In the rows, 128 means zero.
Named turns come first, each shown by rows before and after it. Which turns, in which order, take the first row of each pair that follows to the second? Write the first one first, as in the answered first pair.
V (before -> after):
[140 114 106 114 113 130 131 120 115 133 114 137 121 114 129 119 111 146
 121 150]  ->  [136 109 111 111 117 130 121 121 122 142 122 135 115 107 135 126 110 150
 114 142]
[144 146 111 123 148 102 149 147  81 139 141 126 148 127 123 130 147 153
 133 146]  ->  [142 148 113 118 154  89 136 155  90 141 143 128 145 116 133 122 136 159
 131 132]
[148 135 104 139 101 166 179 122 110  83 115 113 139 180  73 115 144  94
 118 145]  ->  [140 169  96  99 122 120 141 135 149 109  97 102 123 112 142  54  93 115
 141  83]
[152 140 137 103 119 128 124 138 160 125  79 117 113  89 146  96 110 131
 121 102]  ->  [121 100 168 134 136 129  98 149 165 129 106 122  86 116 130 148 120 155
  95 127]
W (before -> after):
[109 183 133 124 150 130 110 141 147 123 106 115 120  99 147 108 124 133
 139 129]  ->  [114 178 117 134 141 104 113 127 139 134 105 123 129  94 159 100 107 134
 136 111]
[108 168 108  89 154 136 125 108 117 144  86 123 153  86 111 121 164 117
 181 105]  ->  [113 170 109  81 153 136 120 115 129 141  80 123 151  83 122 114 160 121
 177 107]
[162 149  99 122  70 155 175 148 121 103 105 137 138 120 168  74 124 128
 122 125]  ->  [145 145  97 152  79 133 189 128  79 117 115 146 152 140 145  98 126 121
 136 116]
Y (before -> after):
[137 131 119 123 112  87 106 121 145 150 120 123 153  88 144  91  83 120
 111  97]  ->  [137 127 118 153  89 126 156 144 121 107 127 134 114 137 139 104 114 115
  59 141]
[142 106 150 116 115 148 132 171 156 108 125 117 140 154 163 121 126 142
  96 175]  ->  [138 122 158  96 137 160 128 157 158 107 117 113 162 147 131 143 146 124
 139 177]
[111 131 150 144 146 122 141 133 108 102 133 142  73 148 143  99 131 110
  84 133]  ->  [103 157 156 112 180 143 132 118 105 103 127 131 107 136 103 124 152  88
 129 125]
[146 174  72 118  92 138 151 151 133 129 114 121 120 127 145 131  69 139
  91 120]  ->  [147 195  77 111 103 169 165 142 126 110 108 114 130 140 112 153 101 125
 111 133]
Then:
Each pair is 2 to 3 turns apart.
[124 184 103 133 125 116 168 127  94 117 122 133 124 127 153  92 110 115
 129 105]  ->  [101 176 123 146 136 136 168 146  92  91 138 138  92 158 133 136 134 120
 113 128] -> V, Y, V
[117 119 132 131 187 152 102 122 126 134 127 103 130 151 124 172 152 112
 140 127]  ->  [122 105 123 146 168 162 111 131 122 120 127 108 112 174 132 174 155 102
 111 138] -> Y, Y, Y
[158 130 117  76 146 145 121 129 167 121 112 120 146  83 114 118 149 124
 163 125]  ->  [161 140 115  86 138 166 136 130 151  96 106 120 139 106 102 129 170 122
 144 141] -> Y, Y, Y
[113  99 164 149 139 144  96 158 159 112 145 132  61 151 132 156 136 157
  75 155]  ->  [145 145 133  85 146 110  93 108 158 167 112 126 165  70 127 111 102 122
 173 102] -> Y, V, Y
[131 147 108 120 102 152 185 161  98  81 142 113  92 155 159 107 137 152
  85 126]  ->  [ 99 177 138  70 178 144 133 145 127 113 142  90 121 111 146 129 139 153
 159  82] -> Y, V
[169 139 101 130 118 117 147 175 114 126 115 138 139 139 130  82  98 117
 109 141]  ->  [134 159 134  97 178 137 118 163 133 129 127 121 147 132  90 129 127 121
 158 132] -> V, Y, Y
[102 128 113 148 159 102 106 128 110 152 129 111 125 134 130 154 114 155
 142 109]  ->  [110 130 120 119 163 135  93 159 150 138 116 106 109 122 140 145 117 167
 129 121] -> W, W
[120 160 116 131 131 142 104 151 161 119 135 111  88 115 208  71 122 150
  84 132]  ->  [151 147 104 152  90 184 157 143 119  93 133 114 121 159 153 100 165 116
  79 174] -> V, V
[131 155  87 156 115  90 168  97  59 126 124 122 152 135 129 110 126 110
 155  86]  ->  [161 155 100  89 111 141 133 147 152 107  93 109 120 102 171  60 126 130
 118 108] -> W, W, W
[146 139 123 100 119 152 153 151 145 112 121 125 114 112 155  93 127 115
 106 130]  ->  [148 140 121  96 118 139 145 150 142 120 120 124 122 103 163  91 115 116
 112 120] -> Y, Y, Y
[143 115 114 165  86 102 158 134 121 132 113 141 105 109 175  68 102 131
  97 119]  ->  [ 82 122 157 148 161 111 117 150 156 119 140 126  64 120 170 116 121 161
 102 112] -> Y, V, V
[156 165  92 129  90 140 134 144 132 105  94 142  86 124 161  70 115 135
 113 131]  ->  [151 164  95 116 102 121 111 127 139 122  95 137 107 104 172  61 103 134
 138 109] -> Y, Y, Y
[159 145 107 101 114 116 127 150 133 140  96 125 107  99 170 102 117 129
 109 112]  ->  [136 146 118 105 126 140 132 168 142 126 105 121  83 117 168 119 134 141
  94 124] -> Y, V
[135 120 103 165  84  98 159 130  74 117 138 147 109 144 106 103 111 112
 115 184]  ->  [102 138 134 150 128 131 141 144  87  94 151 133  75 157  93 137 146 118
 116 190] -> V, V, Y
[135 142 140 106 125 140 148 117 138 111 120 113 166 122  92 136 143 119
 142 132]  ->  [137 132 138 124 105 148 162 132 130  95 125 117 140 134 103 139 148 131
 112 148] -> Y, Y, Y
[103 135 154 126 160 136 122 133 131 116 141 124 112 145 119 151 131 133
 117 125]  ->  [114 121 146 118 142 102 104 125 146 149 135 124 124 115 143 125 101 136
 126 111] -> Y, W, W
[124 101 134 131 144 149 153 130 119 108 138 117 174 129 114 155 162 133
 120 147]  ->  [137  75 127 148 119 122 151 128 126 129 132 120 169 120 140 127 141 146
  97 139] -> Y, Y, V
[133 127 113 131 105 155 165 115  98 104 100 163 133 153 119 149 143 105
 112 161]  ->  [110  76 137 137 111  93 107 105 127 160 118 165 127 133 146 147 101 134
 112 128] -> Y, Y, V
[145 113 138 113 115 154 135 140 142 100 122 127 115 126 134 118 137 126
  99 172]  ->  [142 104 121 155 102 112 154 109  86 129 139 143 143 130 131 129 114 117
 114 148] -> W, W
[149 156 137 101 133 164 123 150 124 100  83 126 138 117 104 136 171 111
 124 151]  ->  [154 147 121 108 123  96 105 145 128 138  77 131 144  83 146  94 118 120
 122 114] -> V, W
[148 118  93 191  68 120 174 143  65 116 139 156  90 166 137 119 119 141
  84 142]  ->  [122 170  85 181 103 107 183 130  38 108 145 160 102 165 118 134 127 126
 127 113] -> V, W
[165 144 119 138  90 224 179 154 147  94 115 131 129 197  75 123 168 109
  98 177]  ->  [167 128  84 197  59 157 203 122  90 135 131 149 163 200  78 117 134  98
 109 147] -> W, W, W
[156 154 141 122 125 121 127 149 130 140 134 124 161 110 155  97 127 146
 166 113]  ->  [145 167 144 123 128 134 130 166 131 113 137 121 131 118 165  92 128 153
 151 114] -> Y, Y, V
[102  76  89 126 175 111  87  98 169 174 111 128 131  79 152  98  71 134
 153  97]  ->  [114  76  63 197 111 159 178 116  93 111 117 147  98 160 130 113 107 111
  94 155] -> Y, V, W
[146 115 129 111 108 161 138 131 145 121 112 134 143 128 110 135 150 104
 124 160]  ->  [142 111 122 110 112 132 122 109 140 156 115 136 165 110 117 121 121 103
 146 131] -> Y, W
[115 174 138 113 150 163 180 144  86 122 139 127 143 106 143 144 126 114
 180 131]  ->  [ 85 126 164 130 174 125 129 146 111 147 165 127 113  96 169 166 106 151
 163 118] -> V, V, Y
[ 93 184 162  91 194 171  97 100 138 141 164 118 154 126  97 194 173 133
 154 112]  ->  [126 134 173  72 164 201  80 133 186 128 150 118 131 131 110 182 170 154
  97 165] -> W, V
[ 78 120 120 160 180  76 119  72 121 178 150 141 136 158 112 146 116 113
 149 114]  ->  [ 90 167 124 116 199 139 139  83 128 138 123 131 145 154  83 140 152 100
 171 135] -> V, V, W
[161 110 114 142  87 166 155 110 123 109 128 117 138 162  69 148 168 114
 114 159]  ->  [120 109 130 135 114 142 116 153 156 102 142 117  57 146 138 130 138 165
  72 133] -> V, V, Y
[ 98 130 162 105 176 204 100 178 131 108  95  92  84 112 175 162 130  87
 123 129]  ->  [109 111 154 103 158 179  92 180 147 119  95  95  79  95 205 139 101  99
 100 120] -> Y, Y
[102 104 149 149 165 122 105 106 105 148 153 123 144 157  91 194 143 125
 148 134]  ->  [121 161 116 107 159  98 112 109 115 157 122 123 166  94 132 118 108 120
 178  83] -> V, V
[ 95 150 116 183 126 107 174 127  68 110 157 134 103 171 126 145 139 138
 115 112]  ->  [ 97 195 113 143 147 146 177 141  81  87 136 122 100 155 119 135 153 124
 132 110] -> V, W
[135 135 127 141 127 151 144 121 107 117 135 123 134 143  95 142 153 108
 129 144]  ->  [141 109 117 144 109 101 124 121 128 154 136 134 130 111 143 105 111 128
 113 114] -> Y, Y
[153 108 119 131  94 124 109 134 160 142 122 125 133 116 147  92 110 116
 116 127]  ->  [140 102 136 141 112 158 118 138 155 113 137 126 126 153 115 140 154 115
 104 163] -> V, Y
[171 173  82  82 115 122 151 144 108 112 115 112 174 142 103  94 140 101
 146 148]  ->  [143 124 111 111 133  63  94 164 146 141 144 111 114 130 178  88  94 158
 101 126] -> Y, Y, V
[169 113 115  93 122 111 110 129 156 143 116 117 158 104 121 108 106 116
 127 147]  ->  [146  93 129 127 131  94 106 117 142 161 142 123 154 121 114 141  98 131
 122 142] -> V, W
[138 104 146  86 138 192 112 133 172 109 123 113  98 138 123 158 160 155
  87 157]  ->  [151  49 146 109 117 143  92 100 166 155 140 125 132 135 122 164 128 157
  92 154] -> Y, W, V
[ 99 150 131 140 165  85 104 118 128 149 144 138 142 122 133 143 137 141
 143  89]  ->  [120 139 128 120 151  83  97 132 160 145 132 136 129 101 163 116 119 149
 124  91] -> W, W, W
[124 139  97  82 137 126 112 171 170  87 112 165  87 117 218  27  87 140
  71 117]  ->  [ 99 193 119  35 208 186 114 161 175  55 106 144 113 124 153  77 141 122
 135 126] -> Y, V, Y
[109 100 145 169 120 109 121 145 117 138 145 142 112 158 115 177 144 139
 125 137]  ->  [144 151 120 112 124 116 119 124 132 151 113 124 170 108 118 132 132 107
 185 109] -> V, W, Y
[ 86 136 150 144 175  76 130  87  90 165 147 113 141 121 106 148 151 146
 174  86]  ->  [111  96 181 114 162 164 115 130 165 116 132 104 102 144  98 157 188 156
 111 168] -> W, W, V
[ 88 136 141  92 158 156 118 130 143 108 127 104 130 130 100 142 158 136
 146 137]  ->  [ 96  86 148 128 142 123 101 125 150 136 144 114 128 142 106 160 140 148
 117 145] -> V, Y, V
[102 142 124 101 148 109 100 143 152 133 113 115 118 101 150 108 110 138
 139 102]  ->  [108 116 121 143 113 141 135 155 132 103 123 125  87 156 137 123 128 134
  81 148] -> Y, V
[146 130 110 163 101  83 131 117 100 124 128 118 109 124 164  69 102 120
  95 127]  ->  [120 140 141 156 130 136 143 114  93  80 138 113 107 170 104 130 166 112
 104 156] -> V, Y
[163 142 102 105  87 126 161 106 116 132 113 119 179 109 109  94 122  91
 158 124]  ->  [104 121 135 135 146  67 103 103 120 163 159 119 145 108 131 132 104 137
 164  74] -> V, W
[101 116 158 195 168 100  68 114 115 150 155 131 116 145 152 155 139 145
 118 138]  ->  [137 147 125 163 155  95  84  83 105 169 133 130 188 111 135 128 135 110
 176 117] -> V, Y, V
[136 109 129 150 108 164 136 153 116  89 139 143  93 175 125 134 143 138
  73 159]  ->  [159 137 142  69 137 172  94 141 174 115 113 124 140 110 117 116 142 123
 136 144] -> Y, W
[132 157 110  84 106 177 142 116 152 122 106 114 169 115 124  69 115  99
 163 138]  ->  [ 89 137 145 104 143 202 128 147 166  87 130 108 101 152 125 120 145 131
 123 162] -> V, Y, Y
[119 178  98 142 150 118 127 133  94 116 118 136 100 124 174 106 117 138
 118 130]  ->  [123 163 112 142 139 151 131 142 106  92 117 136  88 149 153 128 143 145
  84 167] -> V, V, W
[121 144 166  84 170 171  96 145 163 115 123 120 103 125 152 150 148 132
 134 131]  ->  [134 107 168 125 144 180 118 144 143 111 143 132 103 164 125 176 158 126
 107 157] -> Y, V
[164 146 129  65 111 157 139 119 149 126  71 101 146  98  94  68 111 124
 132 130]  ->  [119 127 174  87 153 179 123 143 166  96 100  97  87 148  81 126 147 155
 100 157] -> V, Y, Y
[ 91 126 136 154 138 150 100 167 136  84 111 108 102 142 159 157 149 134
 118 112]  ->  [107 150 126 123 145 147  98 138 132 110 100 100 158 106 135 146 148 112
 175  97] -> V, Y
[166 117 114 134 107 155 157 108  85 136 131 152 180 129  89 146 174  80
 140 164]  ->  [164 160 113 126 105 182 174 143  92 100 119 150 125 131 124 112 174  88
 110 160] -> V, Y, Y
[130 169 116 129 124 137 148 149  75 119 130 126 117 130 189  81 105 126
 116  94]  ->  [ 94 145 154 148 163 153 127 153  81 107 157 124  88 167 164 146 138 144
 108 118] -> Y, V, V
[ 60 142 137 183 152  98 143 130  85 126 149 118  85 166 119 167 142 136
 127 116]  ->  [ 85 197 133 102 175 145 136 125 114 111 122  98 125 124  95 143 158 107
 179 114] -> V, Y, W
[ 88 117 155 132 136  88  79  93 148 122 151 166 118  92 154  83  86 183
 128  79]  ->  [ 96  83 180 146 132 163  98 103 148  85 162 167 103 156 100 142 148 175
  96 157] -> V, W
[147 118 103 180  98  97 182 114  87 130 134 153 140 127 125 122 105 112
 124 127]  ->  [137 135 103 152 127  98 163  93  91 145 131 143 170 110 105 136 111 108
 168 112] -> Y, Y
[137 120 142 124 148 126 161 132  97 117 136 107  81 169  67 153 182 127
 125 147]  ->  [117 105 157 120 170 108 123 139 117 125 146 104  60 153  90 163 164 155
 122 131] -> V, V, V
[ 91 133 144 150 136 189 138 122 137  67 169 128 167 143  72 189 196 104
 165 108]  ->  [ 87  81 161 164 133 125  89 100 156 128 186 132 191 122  83 196 161 123
 174  86] -> Y, V
[152  77 137 148  76 113 103 150 152 112 128 168 115 144 183 125  99 173
  82 143]  ->  [176 142 116 117  82 188 157 133 119  66 100 158 169 161 117 140 149 118
 131 163] -> V, V, Y
[102 153 131 117 140 179 177 181 108 113 140 130  76 174  84 129 132 146
  94 124]  ->  [ 99 187 126  92 164 164 160 180 131 120 130 118  74 134 109 101 111 154
 117  94] -> V, V, Y
[125 138  91 141  72 118 159 120 148  95 122 150  85 119 162 150 162 142
  83 148]  ->  [ 89 157 127  99 139 115 110 115 176 106 129 125 100  96 143 177 179 153
 136 121] -> Y, V, V
[130 121 152 118 105 152 115 133 160 115 138 123 131 140 105 153 157 131
 125 170]  ->  [133 100 140 119  89 111  95 134 176 141 137 127 127 113 144 131 124 144
 115 149] -> Y, Y
[156  82 140 138 103 130 150  93 108 151 148 130 138 159  92 166 105 123
 157 118]  ->  [149 138 146  77 139 186 141 122 144 114 126 108 125 138  88 152 133 116
 178 113] -> V, W, W
